50 stands for zero in the data rows.
Some points, each followed by its number:
"52 42 05 38 65 44 66 49 78 64 75 49 46 77 57" 0
"56 42 45 44 46 51 31 44 34 51 49 51 51 37 50" 1
"32 40 63 27 45 40 77 23 44 31 31 70 65 50 61" 2
"65 58 43 26 57 65 31 47 70 12 55 38 35 61 61" 3
"48 46 69 39 53 68 60 38 44 40 22 41 21 45 65" 4
"53 76 55 33 43 50 45 45 86 01 65 51 53 64 56" 5
"51 40 42 28 48 29 61 37 60 24 58 62 58 63 58" 6
"55 60 49 11 39 62 03 54 49 07 41 72 54 35 62" 7
"79 82 64 47 50 26 55 69 97 17 83 42 40 67 42" 8
"52 46 56 62 51 59 61 39 26 72 43 49 29 43 58" 9
"51 39 46 42 49 31 59 51 50 50 57 59 56 48 45" 10
"32 49 34 71 57 58 54 70 65 82 64 47 63 61 36" 11
"54 69 49 64 48 45 38 73 77 51 69 36 53 53 34" 12
"50 46 55 66 42 58 57 40 24 77 31 45 30 37 48" 13
"49 65 53 61 54 40 67 53 69 55 57 58 53 57 49" 14
"59 58 49 26 52 58 21 55 50 27 42 64 44 44 59" 15
"29 35 33 55 48 76 43 43 37 68 36 42 51 51 50" 16
"28 43 59 55 48 59 63 31 28 65 30 52 55 43 48" 17
"00 34 19 47 52 77 43 52 61 54 35 59 94 60 42" 18
"47 75 60 82 46 51 50 78 66 80 57 38 54 41 28" 19
"47 29 20 42 59 47 43 47 36 74 55 51 49 58 55" 20
"55 56 63 59 57 52 55 58 53 63 44 46 32 46 52" 21
"50 52 32 76 51 27 64 68 73 73 78 48 73 67 35" 22
"61 27 41 16 45 65 28 24 08 30 33 62 33 33 72" 23
"64 56 40 59 56 64 42 57 58 57 58 37 27 58 61" 24
"04 24 08 32 59 80 27 47 55 52 35 64 94 53 45" 25
"07 22 28 87 51 79 62 47 00 99 05 56 55 25 39" 26
"73 60 66 90 46 38 47 72 34 89 56 41 30 36 34" 27
"43 24 21 67 55 54 53 43 31 82 61 44 58 58 49" 28
"14 08 50 40 47 56 61 25 01 60 09 65 76 32 55" 29
"31 42 84 62 47 77 65 36 09 75 11 45 26 24 58" 30
"55 52 42 94 51 28 68 69 52 95 79 37 65 60 23" 31
"39 44 45 15 47 59 51 42 58 20 34 70 59 56 70" 32
"46 41 52 35 61 61 77 32 38 54 34 46 15 58 67" 33
"31 29 24 54 44 60 47 45 27 84 32 40 53 49 47" 34
"71 79 57 77 46 27 48 83 80 47 85 47 57 55 32" 35
"04 24 27 20 65 65 75 34 61 43 31 61 76 74 62" 36
"55 45 49 19 45 62 07 49 38 12 34 63 59 34 60" 37
"18 45 42 47 55 70 40 51 46 60 29 62 77 41 39" 38
"40 47 46 42 56 52 50 43 62 39 47 54 65 51 53" 39
"55 45 38 54 50 48 31 50 32 55 54 57 53 41 48" 40
"45 48 34 59 50 60 30 54 48 63 53 48 55 52 43" 41
"69 62 68 37 55 51 45 42 66 08 57 42 37 60 61" 42
"61 63 67 67 49 35 59 66 62 54 58 47 44 51 37" 43
"82 42 76 79 44 52 43 45 00 86 33 32 05 21 57" 44
"21 32 23 72 52 59 50 56 46 93 55 42 63 51 32" 45
"69 50 85 18 54 48 70 27 39 20 25 47 13 43 80" 46
"56 63 41 71 53 49 63 64 77 54 70 42 46 69 45" 47
"48 35 37 23 63 63 62 28 46 50 36 58 26 61 81" 48
"69 47 57 22 59 46 67 31 41 34 50 51 16 51 78" 49
"45 78 59 71 43 56 24 76 66 56 56 55 70 43 27" 50
"68 56 66 62 43 38 66 43 38 50 51 38 34 43 50" 51
"80 73 79 34 57 30 56 53 88 16 59 45 34 61 61" 52
"42 34 49 21 56 62 61 30 47 37 37 55 32 59 78" 53
"53 79 83 52 42 42 41 67 73 25 48 56 63 41 41" 54
"22 69 48 62 40 78 35 61 68 60 38 43 63 45 36" 55
"23 50 41 38 51 69 53 34 70 37 40 57 59 59 54" 56
"64 63 58 73 42 45 38 73 48 71 62 44 44 42 37" 57
"52 54 52 70 42 30 51 66 55 61 65 49 63 45 33" 58
"90 84 65 58 52 36 38 69 84 26 85 31 39 57 43" 59
"49 64 44 61 52 31 56 66 94 32 85 45 81 72 27" 60
"41 22 27 40 52 44 33 46 27 73 51 50 71 47 49" 61
"35 53 40 37 57 51 52 48 70 41 53 60 62 57 51" 62
"46 10 12 21 60 68 42 11 13 49 32 56 47 56 75" 63
"38 30 55 30 47 46 66 34 24 47 22 62 56 45 64" 64
"76 66 79 32 46 45 42 36 37 22 40 50 12 34 72" 65
"38 81 75 62 46 45 48 84 94 45 62 56 72 48 28" 66
"78 56 71 60 49 25 76 44 54 33 57 46 44 55 57" 67
"21 24 28 57 52 57 52 40 21 87 41 48 64 54 46" 68
"28 74 43 63 52 68 39 71 79 60 47 53 69 61 34" 69
"55 45 52 39 51 34 58 56 46 56 52 57 53 44 49" 70
"59 55 38 60 55 45 54 57 57 63 70 41 40 61 42" 71
"24 29 36 42 64 71 67 32 40 73 28 45 44 60 64" 72
"60 72 65 72 44 29 62 59 69 50 62 45 51 48 40" 73
"87 74 69 75 53 53 47 63 56 52 52 23 14 41 50" 74
"63 74 45 71 50 24 48 79 84 48 84 59 60 61 31" 75
"79 90 89 36 44 37 51 52 78 00 61 53 27 51 62" 76
"62 33 35 44 55 56 56 38 29 56 49 42 32 53 66" 77
"55 43 35 19 48 38 49 47 61 21 65 66 52 66 62" 78
"43 50 07 69 45 50 31 64 86 48 89 46 94 74 20" 79
"45 73 84 50 49 41 84 56 82 38 49 50 45 60 55" 80
"54 49 41 49 47 53 33 53 33 60 40 50 57 39 44" 81
"58 30 53 51 54 26 88 39 30 62 52 61 44 47 59" 82
"52 48 37 24 53 58 20 52 61 31 51 57 69 45 44" 83
"79 51 45 68 55 27 55 48 58 51 78 31 40 64 47" 84
"58 72 47 77 56 24 72 67 89 63 75 51 66 66 37" 85
"64 68 66 48 39 28 44 56 72 15 61 56 67 50 41" 86
"46 61 28 70 49 44 32 75 97 42 90 42 88 70 17" 87
"91 56 63 41 49 41 39 45 24 34 53 46 16 36 69" 88
"86 51 62 43 44 42 32 40 14 39 43 46 21 26 67" 89
"54 42 31 45 51 61 28 46 46 53 49 37 58 48 46" 90
"55 44 36 29 58 48 30 42 59 17 54 57 57 53 62" 91
"56 48 60 95 48 30 65 55 44 90 71 39 51 47 25" 92
"93 44 81 91 44 49 44 42 00 94 42 20 00 17 48" 93
"35 66 64 61 38 61 39 62 51 54 39 50 68 39 34" 94
"39 51 43 75 56 47 69 70 64 81 63 51 67 61 23" 95
New points follow, each followed by the numbers of its five nearest points above, nearest first.
"65 67 46 28 50 51 26 58 57 25 56 63 48 48 56" : 15 91 83 3 7
"44 81 78 55 49 43 79 61 91 32 49 53 47 61 53" : 80 14 73 54 43
"25 40 22 46 43 67 20 48 39 66 33 58 76 37 44" : 38 16 61 81 41
"62 56 62 70 54 46 60 66 59 56 64 42 45 50 40" : 43 73 71 21 58
"70 53 68 85 55 18 70 68 24 99 58 43 29 29 32" : 27 92 57 31 51
"62 60 53 64 36 19 48 62 52 51 67 58 73 38 25" : 58 73 43 10 57
"11 18 34 84 52 82 56 54 00 99 14 59 62 20 32" : 26 68 34 45 16
"39 54 81 65 42 64 65 39 18 68 11 47 21 26 56" : 30 13 9 17 4
"65 60 45 50 52 48 39 52 55 39 56 45 37 46 57" : 24 1 21 71 40
"85 87 99 43 44 33 48 49 80 00 65 47 32 46 55" : 76 52 42 8 59
"56 69 55 28 45 56 43 52 85 00 65 50 57 69 59" : 5 42 3 86 78
"45 69 42 80 49 52 42 77 69 75 65 46 61 48 34" : 19 11 12 50 58
"73 58 65 53 52 24 64 48 64 34 71 51 45 54 52" : 67 73 43 84 14
"02 30 19 42 48 75 44 55 56 60 46 57 86 64 44" : 18 25 38 16 36
"49 76 65 74 39 31 49 88 90 58 67 49 81 55 19" : 66 35 75 12 85
"00 44 37 05 57 80 67 29 68 24 08 75 80 58 57" : 36 56 32 2 18
"47 69 68 86 43 54 44 74 55 83 54 44 51 42 31" : 19 57 27 50 58
"49 62 70 61 48 56 55 51 49 46 45 44 35 43 49" : 21 51 43 9 14
"50 38 32 55 52 50 67 45 37 64 51 43 46 56 61" : 77 20 28 9 70
"47 59 34 48 55 52 60 52 78 48 69 40 49 76 43" : 47 71 14 62 0
"82 73 65 54 53 34 40 60 72 26 80 33 39 54 49" : 59 8 52 42 84
"57 61 64 83 49 54 48 69 34 91 52 40 36 37 41" : 27 57 19 21 92
"26 38 43 45 59 73 83 32 63 64 33 39 37 72 62" : 72 33 48 56 53
"40 53 43 23 57 62 29 47 47 32 36 64 46 43 61" : 15 32 91 83 37
"52 67 53 58 51 53 38 63 66 46 56 46 54 54 47" : 12 14 43 41 71
"55 29 72 18 55 48 64 12 15 23 19 58 23 37 78" : 46 49 23 64 53
"61 59 72 24 44 61 37 36 36 19 39 46 27 43 67" : 65 4 15 46 42
"57 49 68 48 47 68 42 38 23 43 31 33 16 35 68" : 4 89 9 65 13
"17 32 60 34 54 68 71 25 32 47 03 57 57 42 66" : 64 17 2 29 72
"28 61 54 61 39 66 41 54 50 50 33 53 63 40 38" : 94 55 38 81 41
"17 60 58 54 46 69 73 43 67 41 35 53 68 65 48" : 56 39 62 14 55
"69 55 48 43 44 34 34 53 64 17 74 53 59 57 45" : 86 91 78 5 42
"56 29 54 50 61 28 99 32 34 66 38 48 31 56 63" : 82 33 9 77 51
"17 41 17 51 65 60 58 64 71 79 52 55 74 65 40" : 11 45 18 95 69
"56 39 16 51 58 53 35 48 42 68 61 47 38 56 53" : 20 41 90 40 77
"39 22 32 36 52 52 34 44 31 59 49 49 58 44 54" : 61 20 1 90 40
"20 08 56 35 39 59 56 20 02 60 13 60 73 23 52" : 29 64 17 68 34
"38 36 46 55 51 52 62 36 28 70 28 50 52 44 51" : 17 13 9 34 16
"21 54 42 58 53 52 58 52 65 66 55 52 67 56 39" : 11 62 95 14 69
"59 55 45 30 55 58 18 52 54 33 43 62 48 42 55" : 15 83 91 37 1
"44 71 44 69 57 58 59 60 93 43 82 32 55 75 35" : 47 60 12 85 75
"46 37 34 17 54 60 31 34 50 27 53 51 47 52 67" : 91 32 15 83 78
"42 44 60 35 50 72 58 35 38 43 24 45 32 50 66" : 4 53 33 48 64
"54 60 48 45 46 28 49 55 67 36 72 55 75 56 40" : 86 10 62 58 60
"43 55 60 62 47 62 41 58 44 56 23 43 58 38 44" : 94 81 21 41 55
"56 76 83 49 44 32 79 49 75 21 55 50 40 62 58" : 80 52 67 76 42
"16 26 19 39 55 54 66 39 32 73 36 71 69 51 56" : 68 72 34 61 20
"20 16 60 20 43 80 40 24 02 39 04 62 51 18 67" : 29 23 64 63 17
"49 68 33 63 44 37 23 74 77 44 76 54 87 52 26" : 87 12 50 75 79
"52 23 41 51 49 32 79 39 25 71 50 66 51 51 62" : 82 10 70 77 64
"53 86 83 53 43 59 41 55 83 13 46 44 43 47 48" : 54 5 42 76 86
"69 59 68 37 67 45 79 35 60 26 53 38 06 59 75" : 49 46 42 33 67
"76 55 68 60 50 49 59 47 47 38 60 27 23 61 54" : 51 67 74 84 24
"79 68 55 38 47 39 44 57 60 33 60 55 32 49 58" : 42 52 15 88 67
"45 59 60 14 48 46 42 53 85 00 54 63 68 65 55" : 5 78 91 32 86
"47 48 30 66 55 53 43 55 45 68 60 43 51 61 43" : 41 71 28 11 40
"33 25 34 43 67 73 77 34 28 84 29 47 29 63 65" : 72 33 48 34 77
"75 73 55 49 49 41 57 56 88 18 87 40 45 73 46" : 8 59 5 52 42
"39 55 55 52 42 60 31 49 49 42 34 51 71 45 43" : 94 81 39 38 41
"48 78 67 64 36 56 23 77 74 52 58 49 70 36 19" : 50 66 94 12 54
"15 20 41 39 40 56 55 29 16 50 15 70 78 30 55" : 29 64 17 38 2
"52 86 59 81 42 35 43 94 96 51 67 57 81 48 23" : 66 35 75 50 12
"45 41 38 49 50 62 43 49 59 45 50 51 65 53 56" : 39 62 90 41 56
"45 52 73 66 51 52 66 47 46 62 33 39 44 46 46" : 21 51 9 17 13
"47 50 62 41 53 76 43 30 34 35 22 46 21 40 67" : 4 53 33 65 48
"80 50 46 54 55 35 42 51 56 28 78 42 46 60 55" : 84 71 42 67 24
"74 53 77 54 52 48 58 40 40 42 52 28 20 51 51" : 51 21 67 74 88
"72 68 67 35 50 44 48 45 69 12 64 50 37 51 62" : 42 52 76 5 3
"48 34 48 37 62 66 77 26 33 67 33 45 12 59 75" : 33 48 77 72 53
"45 38 38 80 57 59 60 45 36 91 55 33 38 53 42" : 28 45 9 13 34
"20 32 58 30 50 68 67 24 35 45 15 59 53 41 65" : 64 17 2 53 72
"46 69 45 73 42 51 44 69 65 73 58 42 66 45 29" : 19 58 50 12 57
"24 36 23 75 58 65 51 58 51 94 50 41 64 54 36" : 45 11 28 68 34
"07 28 25 28 54 69 64 33 63 41 40 63 81 69 57" : 36 56 18 25 62
"69 59 78 18 45 37 55 27 62 00 44 57 45 54 65" : 42 52 76 5 46
"28 41 33 70 47 64 44 65 43 81 44 58 72 41 35" : 45 38 41 11 16
"43 24 60 30 51 55 61 21 17 36 25 59 38 41 70" : 64 53 23 4 2
"63 62 46 55 53 63 48 53 58 60 59 36 25 54 51" : 24 71 21 47 41
"27 76 43 57 55 66 45 79 85 61 45 51 58 58 41" : 69 55 12 11 50
